(in the rows, 128 means zero)
Rotation paths and how fast each direction turns (degrees a step)
Each turn is a multiple of 5 degrees from 10 to 175, or 0.
Each row of a path follows its step; steps can be skipped.
Rotation 1:
step 0: [135 132 129 135 126 131 131 136 123 122 129 134 137 124 132 135 133 139
 127 122 126 128 123 123 123 130 123 124 122 131 124 118 127 137 127 126
 142 124 129 132 130 127 113 127 118 126 132]
step 2: [133 126 125 128 141 129 123 128 128 125 122 130 121 131 138 126 116 122
 115 122 128 127 124 127 123 125 115 126 129 129 133 129 121 123 120 136
 140 124 126 128 128 131 129 128 131 123 121]
step 3: [126 126 130 127 132 128 123 114 125 119 125 132 138 130 130 133 132 129
 138 137 128 127 118 136 125 137 131 128 132 133 129 127 129 136 132 124
 129 130 136 125 131 120 113 131 125 134 128]
step 7: [127 126 131 126 125 134 130 118 131 133 127 116 130 132 128 140 129 128
 136 125 122 128 128 132 124 124 126 124 114 135 136 131 131 124 120 135
 129 131 127 128 124 143 127 126 118 128 133]
step 9: [128 137 132 136 121 131 123 130 123 132 127 127 129 123 127 137 138 124
 133 133 134 132 127 129 119 137 122 124 133 130 126 128 120 117 124 126
 134 121 118 124 135 126 135 131 124 130 118]
step 19: [129 137 138 131 132 135 127 122 132 125 127 123 133 131 122 135 127 132
 118 123 126 131 125 129 129 140 133 130 132 130 126 126 144 132 131 137
 123 131 122 127 122 139 128 124 133 134 133]
step 38: [125 129 136 130 122 130 135 127 124 125 135 132 123 128 128 134 119 139
 131 135 128 128 125 137 119 118 132 127 111 129 118 132 135 133 131 121
 128 136 132 131 131 125 128 127 132 134 128]
step 40: [115 131 134 124 130 112 130 135 131 125 123 138 124 129 132 127 124 123
 131 132 119 122 127 134 128 128 129 127 134 135 128 123 128 128 119 128
 136 128 123 126 135 126 126 123 115 135 122]
[129 127 127 126 125 130 126 129 124 131 128 127 126 128 130 125 126 126
 128 128 130 129 127 126 127 130 128 128 127 127 129 127 126 128 131 129
 130 128 128 129 127 129 131 130 126 126 127] => 155
[130 129 127 129 130 128 129 126 129 127 126 128 127 127 127 128 128 130
 130 124 131 130 127 127 126 129 128 126 128 128 127 125 128 131 130 130
 129 131 130 127 130 126 130 126 130 129 128] => 130
[131 131 129 130 127 128 126 128 131 128 127 126 131 129 127 127 129 127
 127 128 127 129 127 126 126 128 125 129 128 126 128 131 128 128 126 130
 128 128 126 129 129 131 132 129 129 128 129] => 145
[127 125 128 126 126 128 128 127 133 131 129 128 126 126 130 131 127 125
 127 127 127 128 128 125 128 127 127 128 129 128 127 129 128 127 129 128
 128 128 131 127 129 127 128 126 130 126 129] => 115
Rotation 2:
step 1: [122 122 127 132 123 133 127 125 123 122 130 133 129 139 126 130 120 124
 139 130 123 124 138 128 133 133 121 137 128 129 122 130 130 126 125 131
 131 116 129 129 136 120 125 122 117 134 126]
step 7: [128 126 130 132 124 128 120 132 128 127 139 133 123 136 132 133 119 125
 132 120 127 122 135 134 130 130 127 132 126 123 118 130 132 117 126 131
 130 122 132 134 134 128 132 124 113 133 135]
step 10: [124 123 125 137 128 128 127 133 130 118 132 131 125 132 134 126 125 138
 127 117 128 125 137 131 124 127 132 127 133 115 117 129 126 117 126 138
 121 125 127 126 131 126 127 123 119 125 135]
step 11: [122 128 130 134 119 123 133 130 121 127 123 134 126 135 119 134 122 134
 139 130 133 125 134 140 123 131 120 131 128 127 130 122 134 133 133 131
 124 129 136 132 126 133 128 128 116 136 126]
step 17: [118 124 136 134 120 130 132 122 132 121 131 132 128 134 127 132 122 132
 141 125 135 127 130 134 130 130 116 126 127 124 138 122 134 118 129 129
 128 123 135 129 131 125 128 128 119 130 126]
step 27: [118 130 131 129 122 129 137 121 122 132 128 131 125 129 118 132 122 135
 123 128 131 132 126 130 123 130 121 134 127 115 126 124 133 129 134 130
 123 130 127 124 132 120 133 123 112 132 131]
step 36: [126 129 126 130 118 124 121 122 122 125 128 122 127 124 129 127 117 125
 142 122 123 120 137 129 133 128 119 129 131 120 125 124 129 123 133 125
 128 118 135 130 129 126 132 126 116 133 131]
step 39: [125 125 123 131 121 122 130 122 125 128 135 123 124 122 132 123 125 135
 127 120 127 127 137 131 123 126 123 123 131 118 126 124 130 125 135 130
 123 121 128 122 137 123 135 120 112 126 134]
[133 128 129 127 129 128 128 128 125 128 126 128 126 127 129 129 127 128
 129 131 128 129 124 126 131 128 129 127 129 125 129 128 131 129 129 128
 126 130 128 129 126 127 127 126 126 127 127] => 115
[129 126 131 128 128 129 130 128 128 128 127 131 125 128 127 128 129 126
 128 129 127 129 130 126 128 128 123 130 128 130 129 127 129 127 125 128
 126 127 127 126 128 126 130 126 131 127 127] => 25
[125 130 127 128 128 126 128 127 127 128 125 129 127 129 126 130 126 132
 127 127 130 128 127 126 128 130 126 131 126 130 127 128 129 131 127 129
 128 131 127 127 127 130 126 128 129 126 131] => 135
[129 127 126 128 129 127 129 126 126 128 129 130 128 129 128 126 126 126
 125 129 127 128 126 125 128 128 128 128 127 132 128 128 127 126 128 126
 130 129 127 130 131 129 128 124 126 131 131] => 60
[128 128 124 129 129 125 127 128 126 125 127 128 129 125 129 129 129 129
 128 129 127 130 130 128 129 129 129 131 127 128 126 129 127 126 129 128
 128 126 128 132 125 126 129 126 131 127 127] => 175
[127 130 129 128 127 126 127 128 130 129 126 125 129 125 125 127 125 127
 126 127 126 128 128 128 128 126 127 128 128 128 128 127 127 130 131 126
 127 128 127 129 128 125 132 127 127 126 128] => 120
Rotation 3:
step 5: [137 129 126 128 123 130 125 128 133 122 130 127 134 125 127 118 136 133
 123 128 123 134 125 135 131 121 132 126 118 131 131 125 123 131 135 134
 131 129 129 124 135 135 131 126 127 119 133]
step 8: [128 123 130 117 129 140 121 139 126 126 136 130 134 129 118 131 131 126
 120 128 127 127 133 124 130 131 126 126 125 120 125 125 122 132 127 132
 133 128 127 129 124 127 132 130 129 135 135]
step 9: [124 129 123 122 136 125 131 120 130 130 134 126 134 127 132 121 122 129
 138 133 126 132 128 127 122 139 137 129 134 128 121 130 133 124 137 125
 122 133 126 130 123 128 131 132 135 129 128]
step 15: [128 128 128 124 136 131 133 128 124 128 131 128 130 129 132 136 138 125
 135 128 132 126 124 129 125 123 122 129 130 131 125 141 129 129 131 127
 122 117 131 131 131 127 125 123 126 142 133]
step 16: [127 136 131 125 121 120 128 132 123 127 126 123 125 127 135 115 135 128
 127 128 125 132 130 121 132 134 137 129 122 137 131 125 132 121 124 124
 130 124 130 127 128 130 128 125 119 128 123]
step 27: [130 138 137 121 139 129 134 129 127 130 131 128 128 130 127 128 126 130
 133 123 132 130 122 117 128 134 128 131 130 126 122 128 127 130 123 127
 127 121 130 128 135 121 135 120 126 123 119]
step 29: [130 129 131 130 141 126 138 138 128 125 131 132 125 137 131 133 125 128
 132 131 130 126 122 130 131 132 126 129 127 128 127 125 119 123 121 133
 132 135 135 122 130 124 125 135 126 132 120]
step 34: [124 124 129 130 124 127 132 122 137 131 130 124 131 132 123 127 127 116
 136 128 130 126 127 120 126 133 128 122 123 137 127 123 129 122 136 133
 126 130 126 118 134 126 120 127 121 127 127]
[128 131 127 129 127 127 125 129 127 128 129 128 126 128 128 130 130 126
 129 125 125 128 128 129 129 129 126 127 129 129 129 128 131 128 129 126
 126 127 128 126 128 130 123 129 126 130 125] => 20
[129 131 131 130 130 128 127 127 129 128 129 128 126 127 128 129 128 128
 131 129 130 126 125 128 128 128 133 124 129 126 130 127 127 128 130 128
 128 129 127 126 130 128 129 128 129 129 127] => 145
[126 128 128 127 127 127 126 128 131 129 129 127 129 125 125 128 126 128
 126 128 127 130 128 126 129 129 128 127 129 127 126 126 129 131 129 130
 124 131 129 129 129 130 127 130 131 129 130] => 25
[127 130 130 129 127 128 130 127 129 130 130 126 129 130 128 128 127 130
 125 127 129 128 127 130 125 129 128 128 129 130 127 132 127 124 125 129
 128 129 128 126 129 129 126 128 130 130 129] => 130
[127 127 130 130 127 128 124 129 126 128 128 129 130 128 128 126 129 126
 126 127 130 128 128 130 126 129 128 127 130 129 126 123 126 127 129 127
 129 127 127 129 131 127 128 127 125 127 129] => 125
[126 126 125 130 129 127 127 126 127 130 125 127 129 129 128 130 127 131
 128 126 131 128 130 129 127 128 126 124 127 128 131 128 128 128 130 129
 126 130 128 127 126 127 128 127 125 126 128] => 35
[130 129 130 131 128 128 127 127 131 126 124 128 129 129 131 125 130 127
 131 127 127 131 128 128 127 130 126 128 127 128 128 127 126 128 126 131
 127 129 130 127 127 129 128 128 127 129 128] => 60
Rotation 4:
step 7: [133 137 119 133 130 122 135 127 124 126 128 126 136 122 127 128 134 127
 133 138 130 137 128 127 129 130 113 131 120 130 127 126 127 132 125 123
 126 128 132 127 128 139 118 125 132 123 121]
step 10: [126 137 124 129 131 128 127 131 124 127 129 130 129 125 124 124 130 126
 131 137 127 129 124 135 116 117 129 126 113 123 134 139 133 131 126 125
 136 125 123 124 126 127 121 134 134 126 133]
step 12: [123 139 127 124 134 127 134 132 123 123 135 128 128 121 137 127 129 127
 136 128 132 136 131 133 133 116 131 127 117 131 132 133 127 135 121 132
 123 119 124 131 125 126 131 125 136 131 126]
step 17: [124 129 128 118 123 118 131 130 131 116 125 125 123 132 133 126 131 127
 128 131 133 131 126 123 131 124 128 129 121 119 133 121 134 126 117 125
 125 127 127 130 129 121 131 118 126 121 115]
step 22: [132 122 124 124 126 121 140 134 134 127 124 127 134 131 127 128 128 129
 126 128 131 133 130 131 132 116 136 123 122 133 122 123 131 124 121 133
 133 129 134 129 144 126 121 129 134 119 125]
step 24: [126 128 126 132 131 130 136 121 126 131 124 126 134 124 121 125 132 131
 126 134 128 140 127 136 125 122 125 127 124 123 119 133 126 131 118 125
 141 137 137 128 133 124 120 123 132 126 128]
step 30: [128 140 129 122 138 130 131 131 129 121 132 130 133 123 135 135 137 129
 137 126 127 137 129 135 141 124 132 122 125 127 131 129 133 127 127 137
 117 126 133 128 131 124 127 121 130 127 123]
step 38: [126 119 131 123 125 125 134 125 127 127 123 121 130 132 126 128 133 125
 130 134 128 135 133 125 132 117 123 123 118 126 122 128 130 132 119 131
 116 130 133 130 134 121 119 136 136 126 130]
[127 128 128 127 126 127 128 125 129 129 131 127 125 129 128 127 129 129
 131 127 128 129 128 128 131 129 125 126 130 127 128 128 131 127 128 130
 128 132 128 127 129 130 124 129 129 128 127] => 175
[128 131 128 131 128 128 128 131 128 127 128 128 128 125 129 130 131 128
 127 127 129 129 131 129 129 132 128 129 128 129 128 130 127 127 132 126
 124 129 129 127 127 129 127 127 127 129 128] => 155
[128 129 127 123 130 127 128 129 130 127 127 129 126 127 129 131 126 129
 126 127 128 130 128 127 131 130 129 129 126 130 127 129 125 130 126 129
 131 130 128 131 129 128 126 128 127 128 126] => 140
[124 128 128 130 128 128 128 128 128 127 129 129 127 127 129 128 128 130
 129 127 128 130 127 128 127 126 131 129 129 127 128 129 125 127 125 127
 127 128 128 130 127 129 126 129 132 132 132] => 25
[126 129 129 129 128 126 128 129 128 128 128 126 126 128 130 124 127 126
 128 127 131 125 128 128 129 128 125 127 129 128 127 130 124 126 125 128
 127 129 130 127 128 126 131 129 127 127 127] => 125
Rotation 5:
step 0: [125 124 122 123 120 125 129 131 126 129 122 133 131 116 124 123 140 133
 130 125 134 127 125 133 128 124 126 120 124 133 138 126 133 132 131 131
 133 132 123 135 133 125 133 133 124 119 130]
step 6: [125 130 129 125 135 134 128 128 132 134 123 125 127 131 124 118 121 132
 133 120 135 129 138 138 124 126 126 123 129 126 138 130 130 124 128 133
 132 123 127 123 121 128 126 135 124 121 119]
step 8: [126 133 134 129 125 133 129 129 137 117 133 134 128 125 125 139 136 135
 135 131 127 127 116 126 134 123 133 119 124 119 128 124 126 133 125 122
 124 133 129 129 128 124 131 121 123 126 126]
step 13: [131 129 141 129 123 132 131 123 122 131 121 118 125 132 118 128 129 136
 133 128 121 124 126 129 132 125 125 116 121 133 129 124 125 130 123 129
 134 133 123 133 125 124 133 126 133 133 126]
step 22: [130 127 124 135 134 128 132 131 120 135 130 123 135 127 123 130 134 131
 128 132 127 133 122 124 126 128 119 128 119 125 133 135 132 117 131 120
 117 137 124 129 134 133 125 127 129 131 131]
step 25: [136 129 137 122 132 137 132 140 121 128 132 127 130 133 128 131 129 123
 130 136 133 126 132 123 121 121 130 126 130 122 130 127 131 128 123 131
 121 131 122 132 124 122 125 136 119 131 135]
step 36: [124 127 127 124 119 135 121 135 121 138 119 124 131 118 123 126 129 136
 130 124 131 128 136 135 128 129 133 119 124 133 130 120 128 131 124 129
 127 129 118 130 132 124 131 125 131 129 131]
step 39: [138 127 134 126 128 127 120 123 126 120 129 120 133 126 128 128 123 137
 130 127 125 124 127 124 123 126 131 118 125 123 135 137 130 125 127 126
 132 132 123 129 133 117 128 121 136 122 122]
[127 129 126 128 126 131 127 133 128 128 128 129 128 129 129 127 126 128
 128 126 128 130 130 130 128 128 125 130 127 126 127 127 125 130 128 126
 130 129 129 128 129 126 126 126 129 129 126] => 85
[128 128 128 127 128 126 131 128 128 127 131 128 130 128 127 128 130 127
 131 127 129 127 128 128 126 130 125 127 128 128 127 129 129 129 125 130
 130 127 129 128 127 124 128 130 130 128 125] => 55
[129 127 125 126 128 127 127 126 129 129 132 126 132 126 129 126 127 127
 126 128 130 130 128 130 128 129 128 128 127 129 130 125 131 127 129 128
 127 129 130 128 127 130 125 126 130 130 128] => 60
[128 129 128 128 131 129 131 130 129 129 127 131 128 127 129 128 130 129
 126 128 129 128 125 128 126 129 125 130 126 131 127 127 130 127 130 127
 128 130 130 125 128 128 129 129 128 124 130] => 95
[125 127 131 128 125 129 126 128 126 130 129 126 127 129 129 129 127 128
 129 128 127 129 127 129 125 131 125 128 129 130 127 128 129 128 130 128
 126 124 129 127 126 127 130 125 127 128 130] => 45
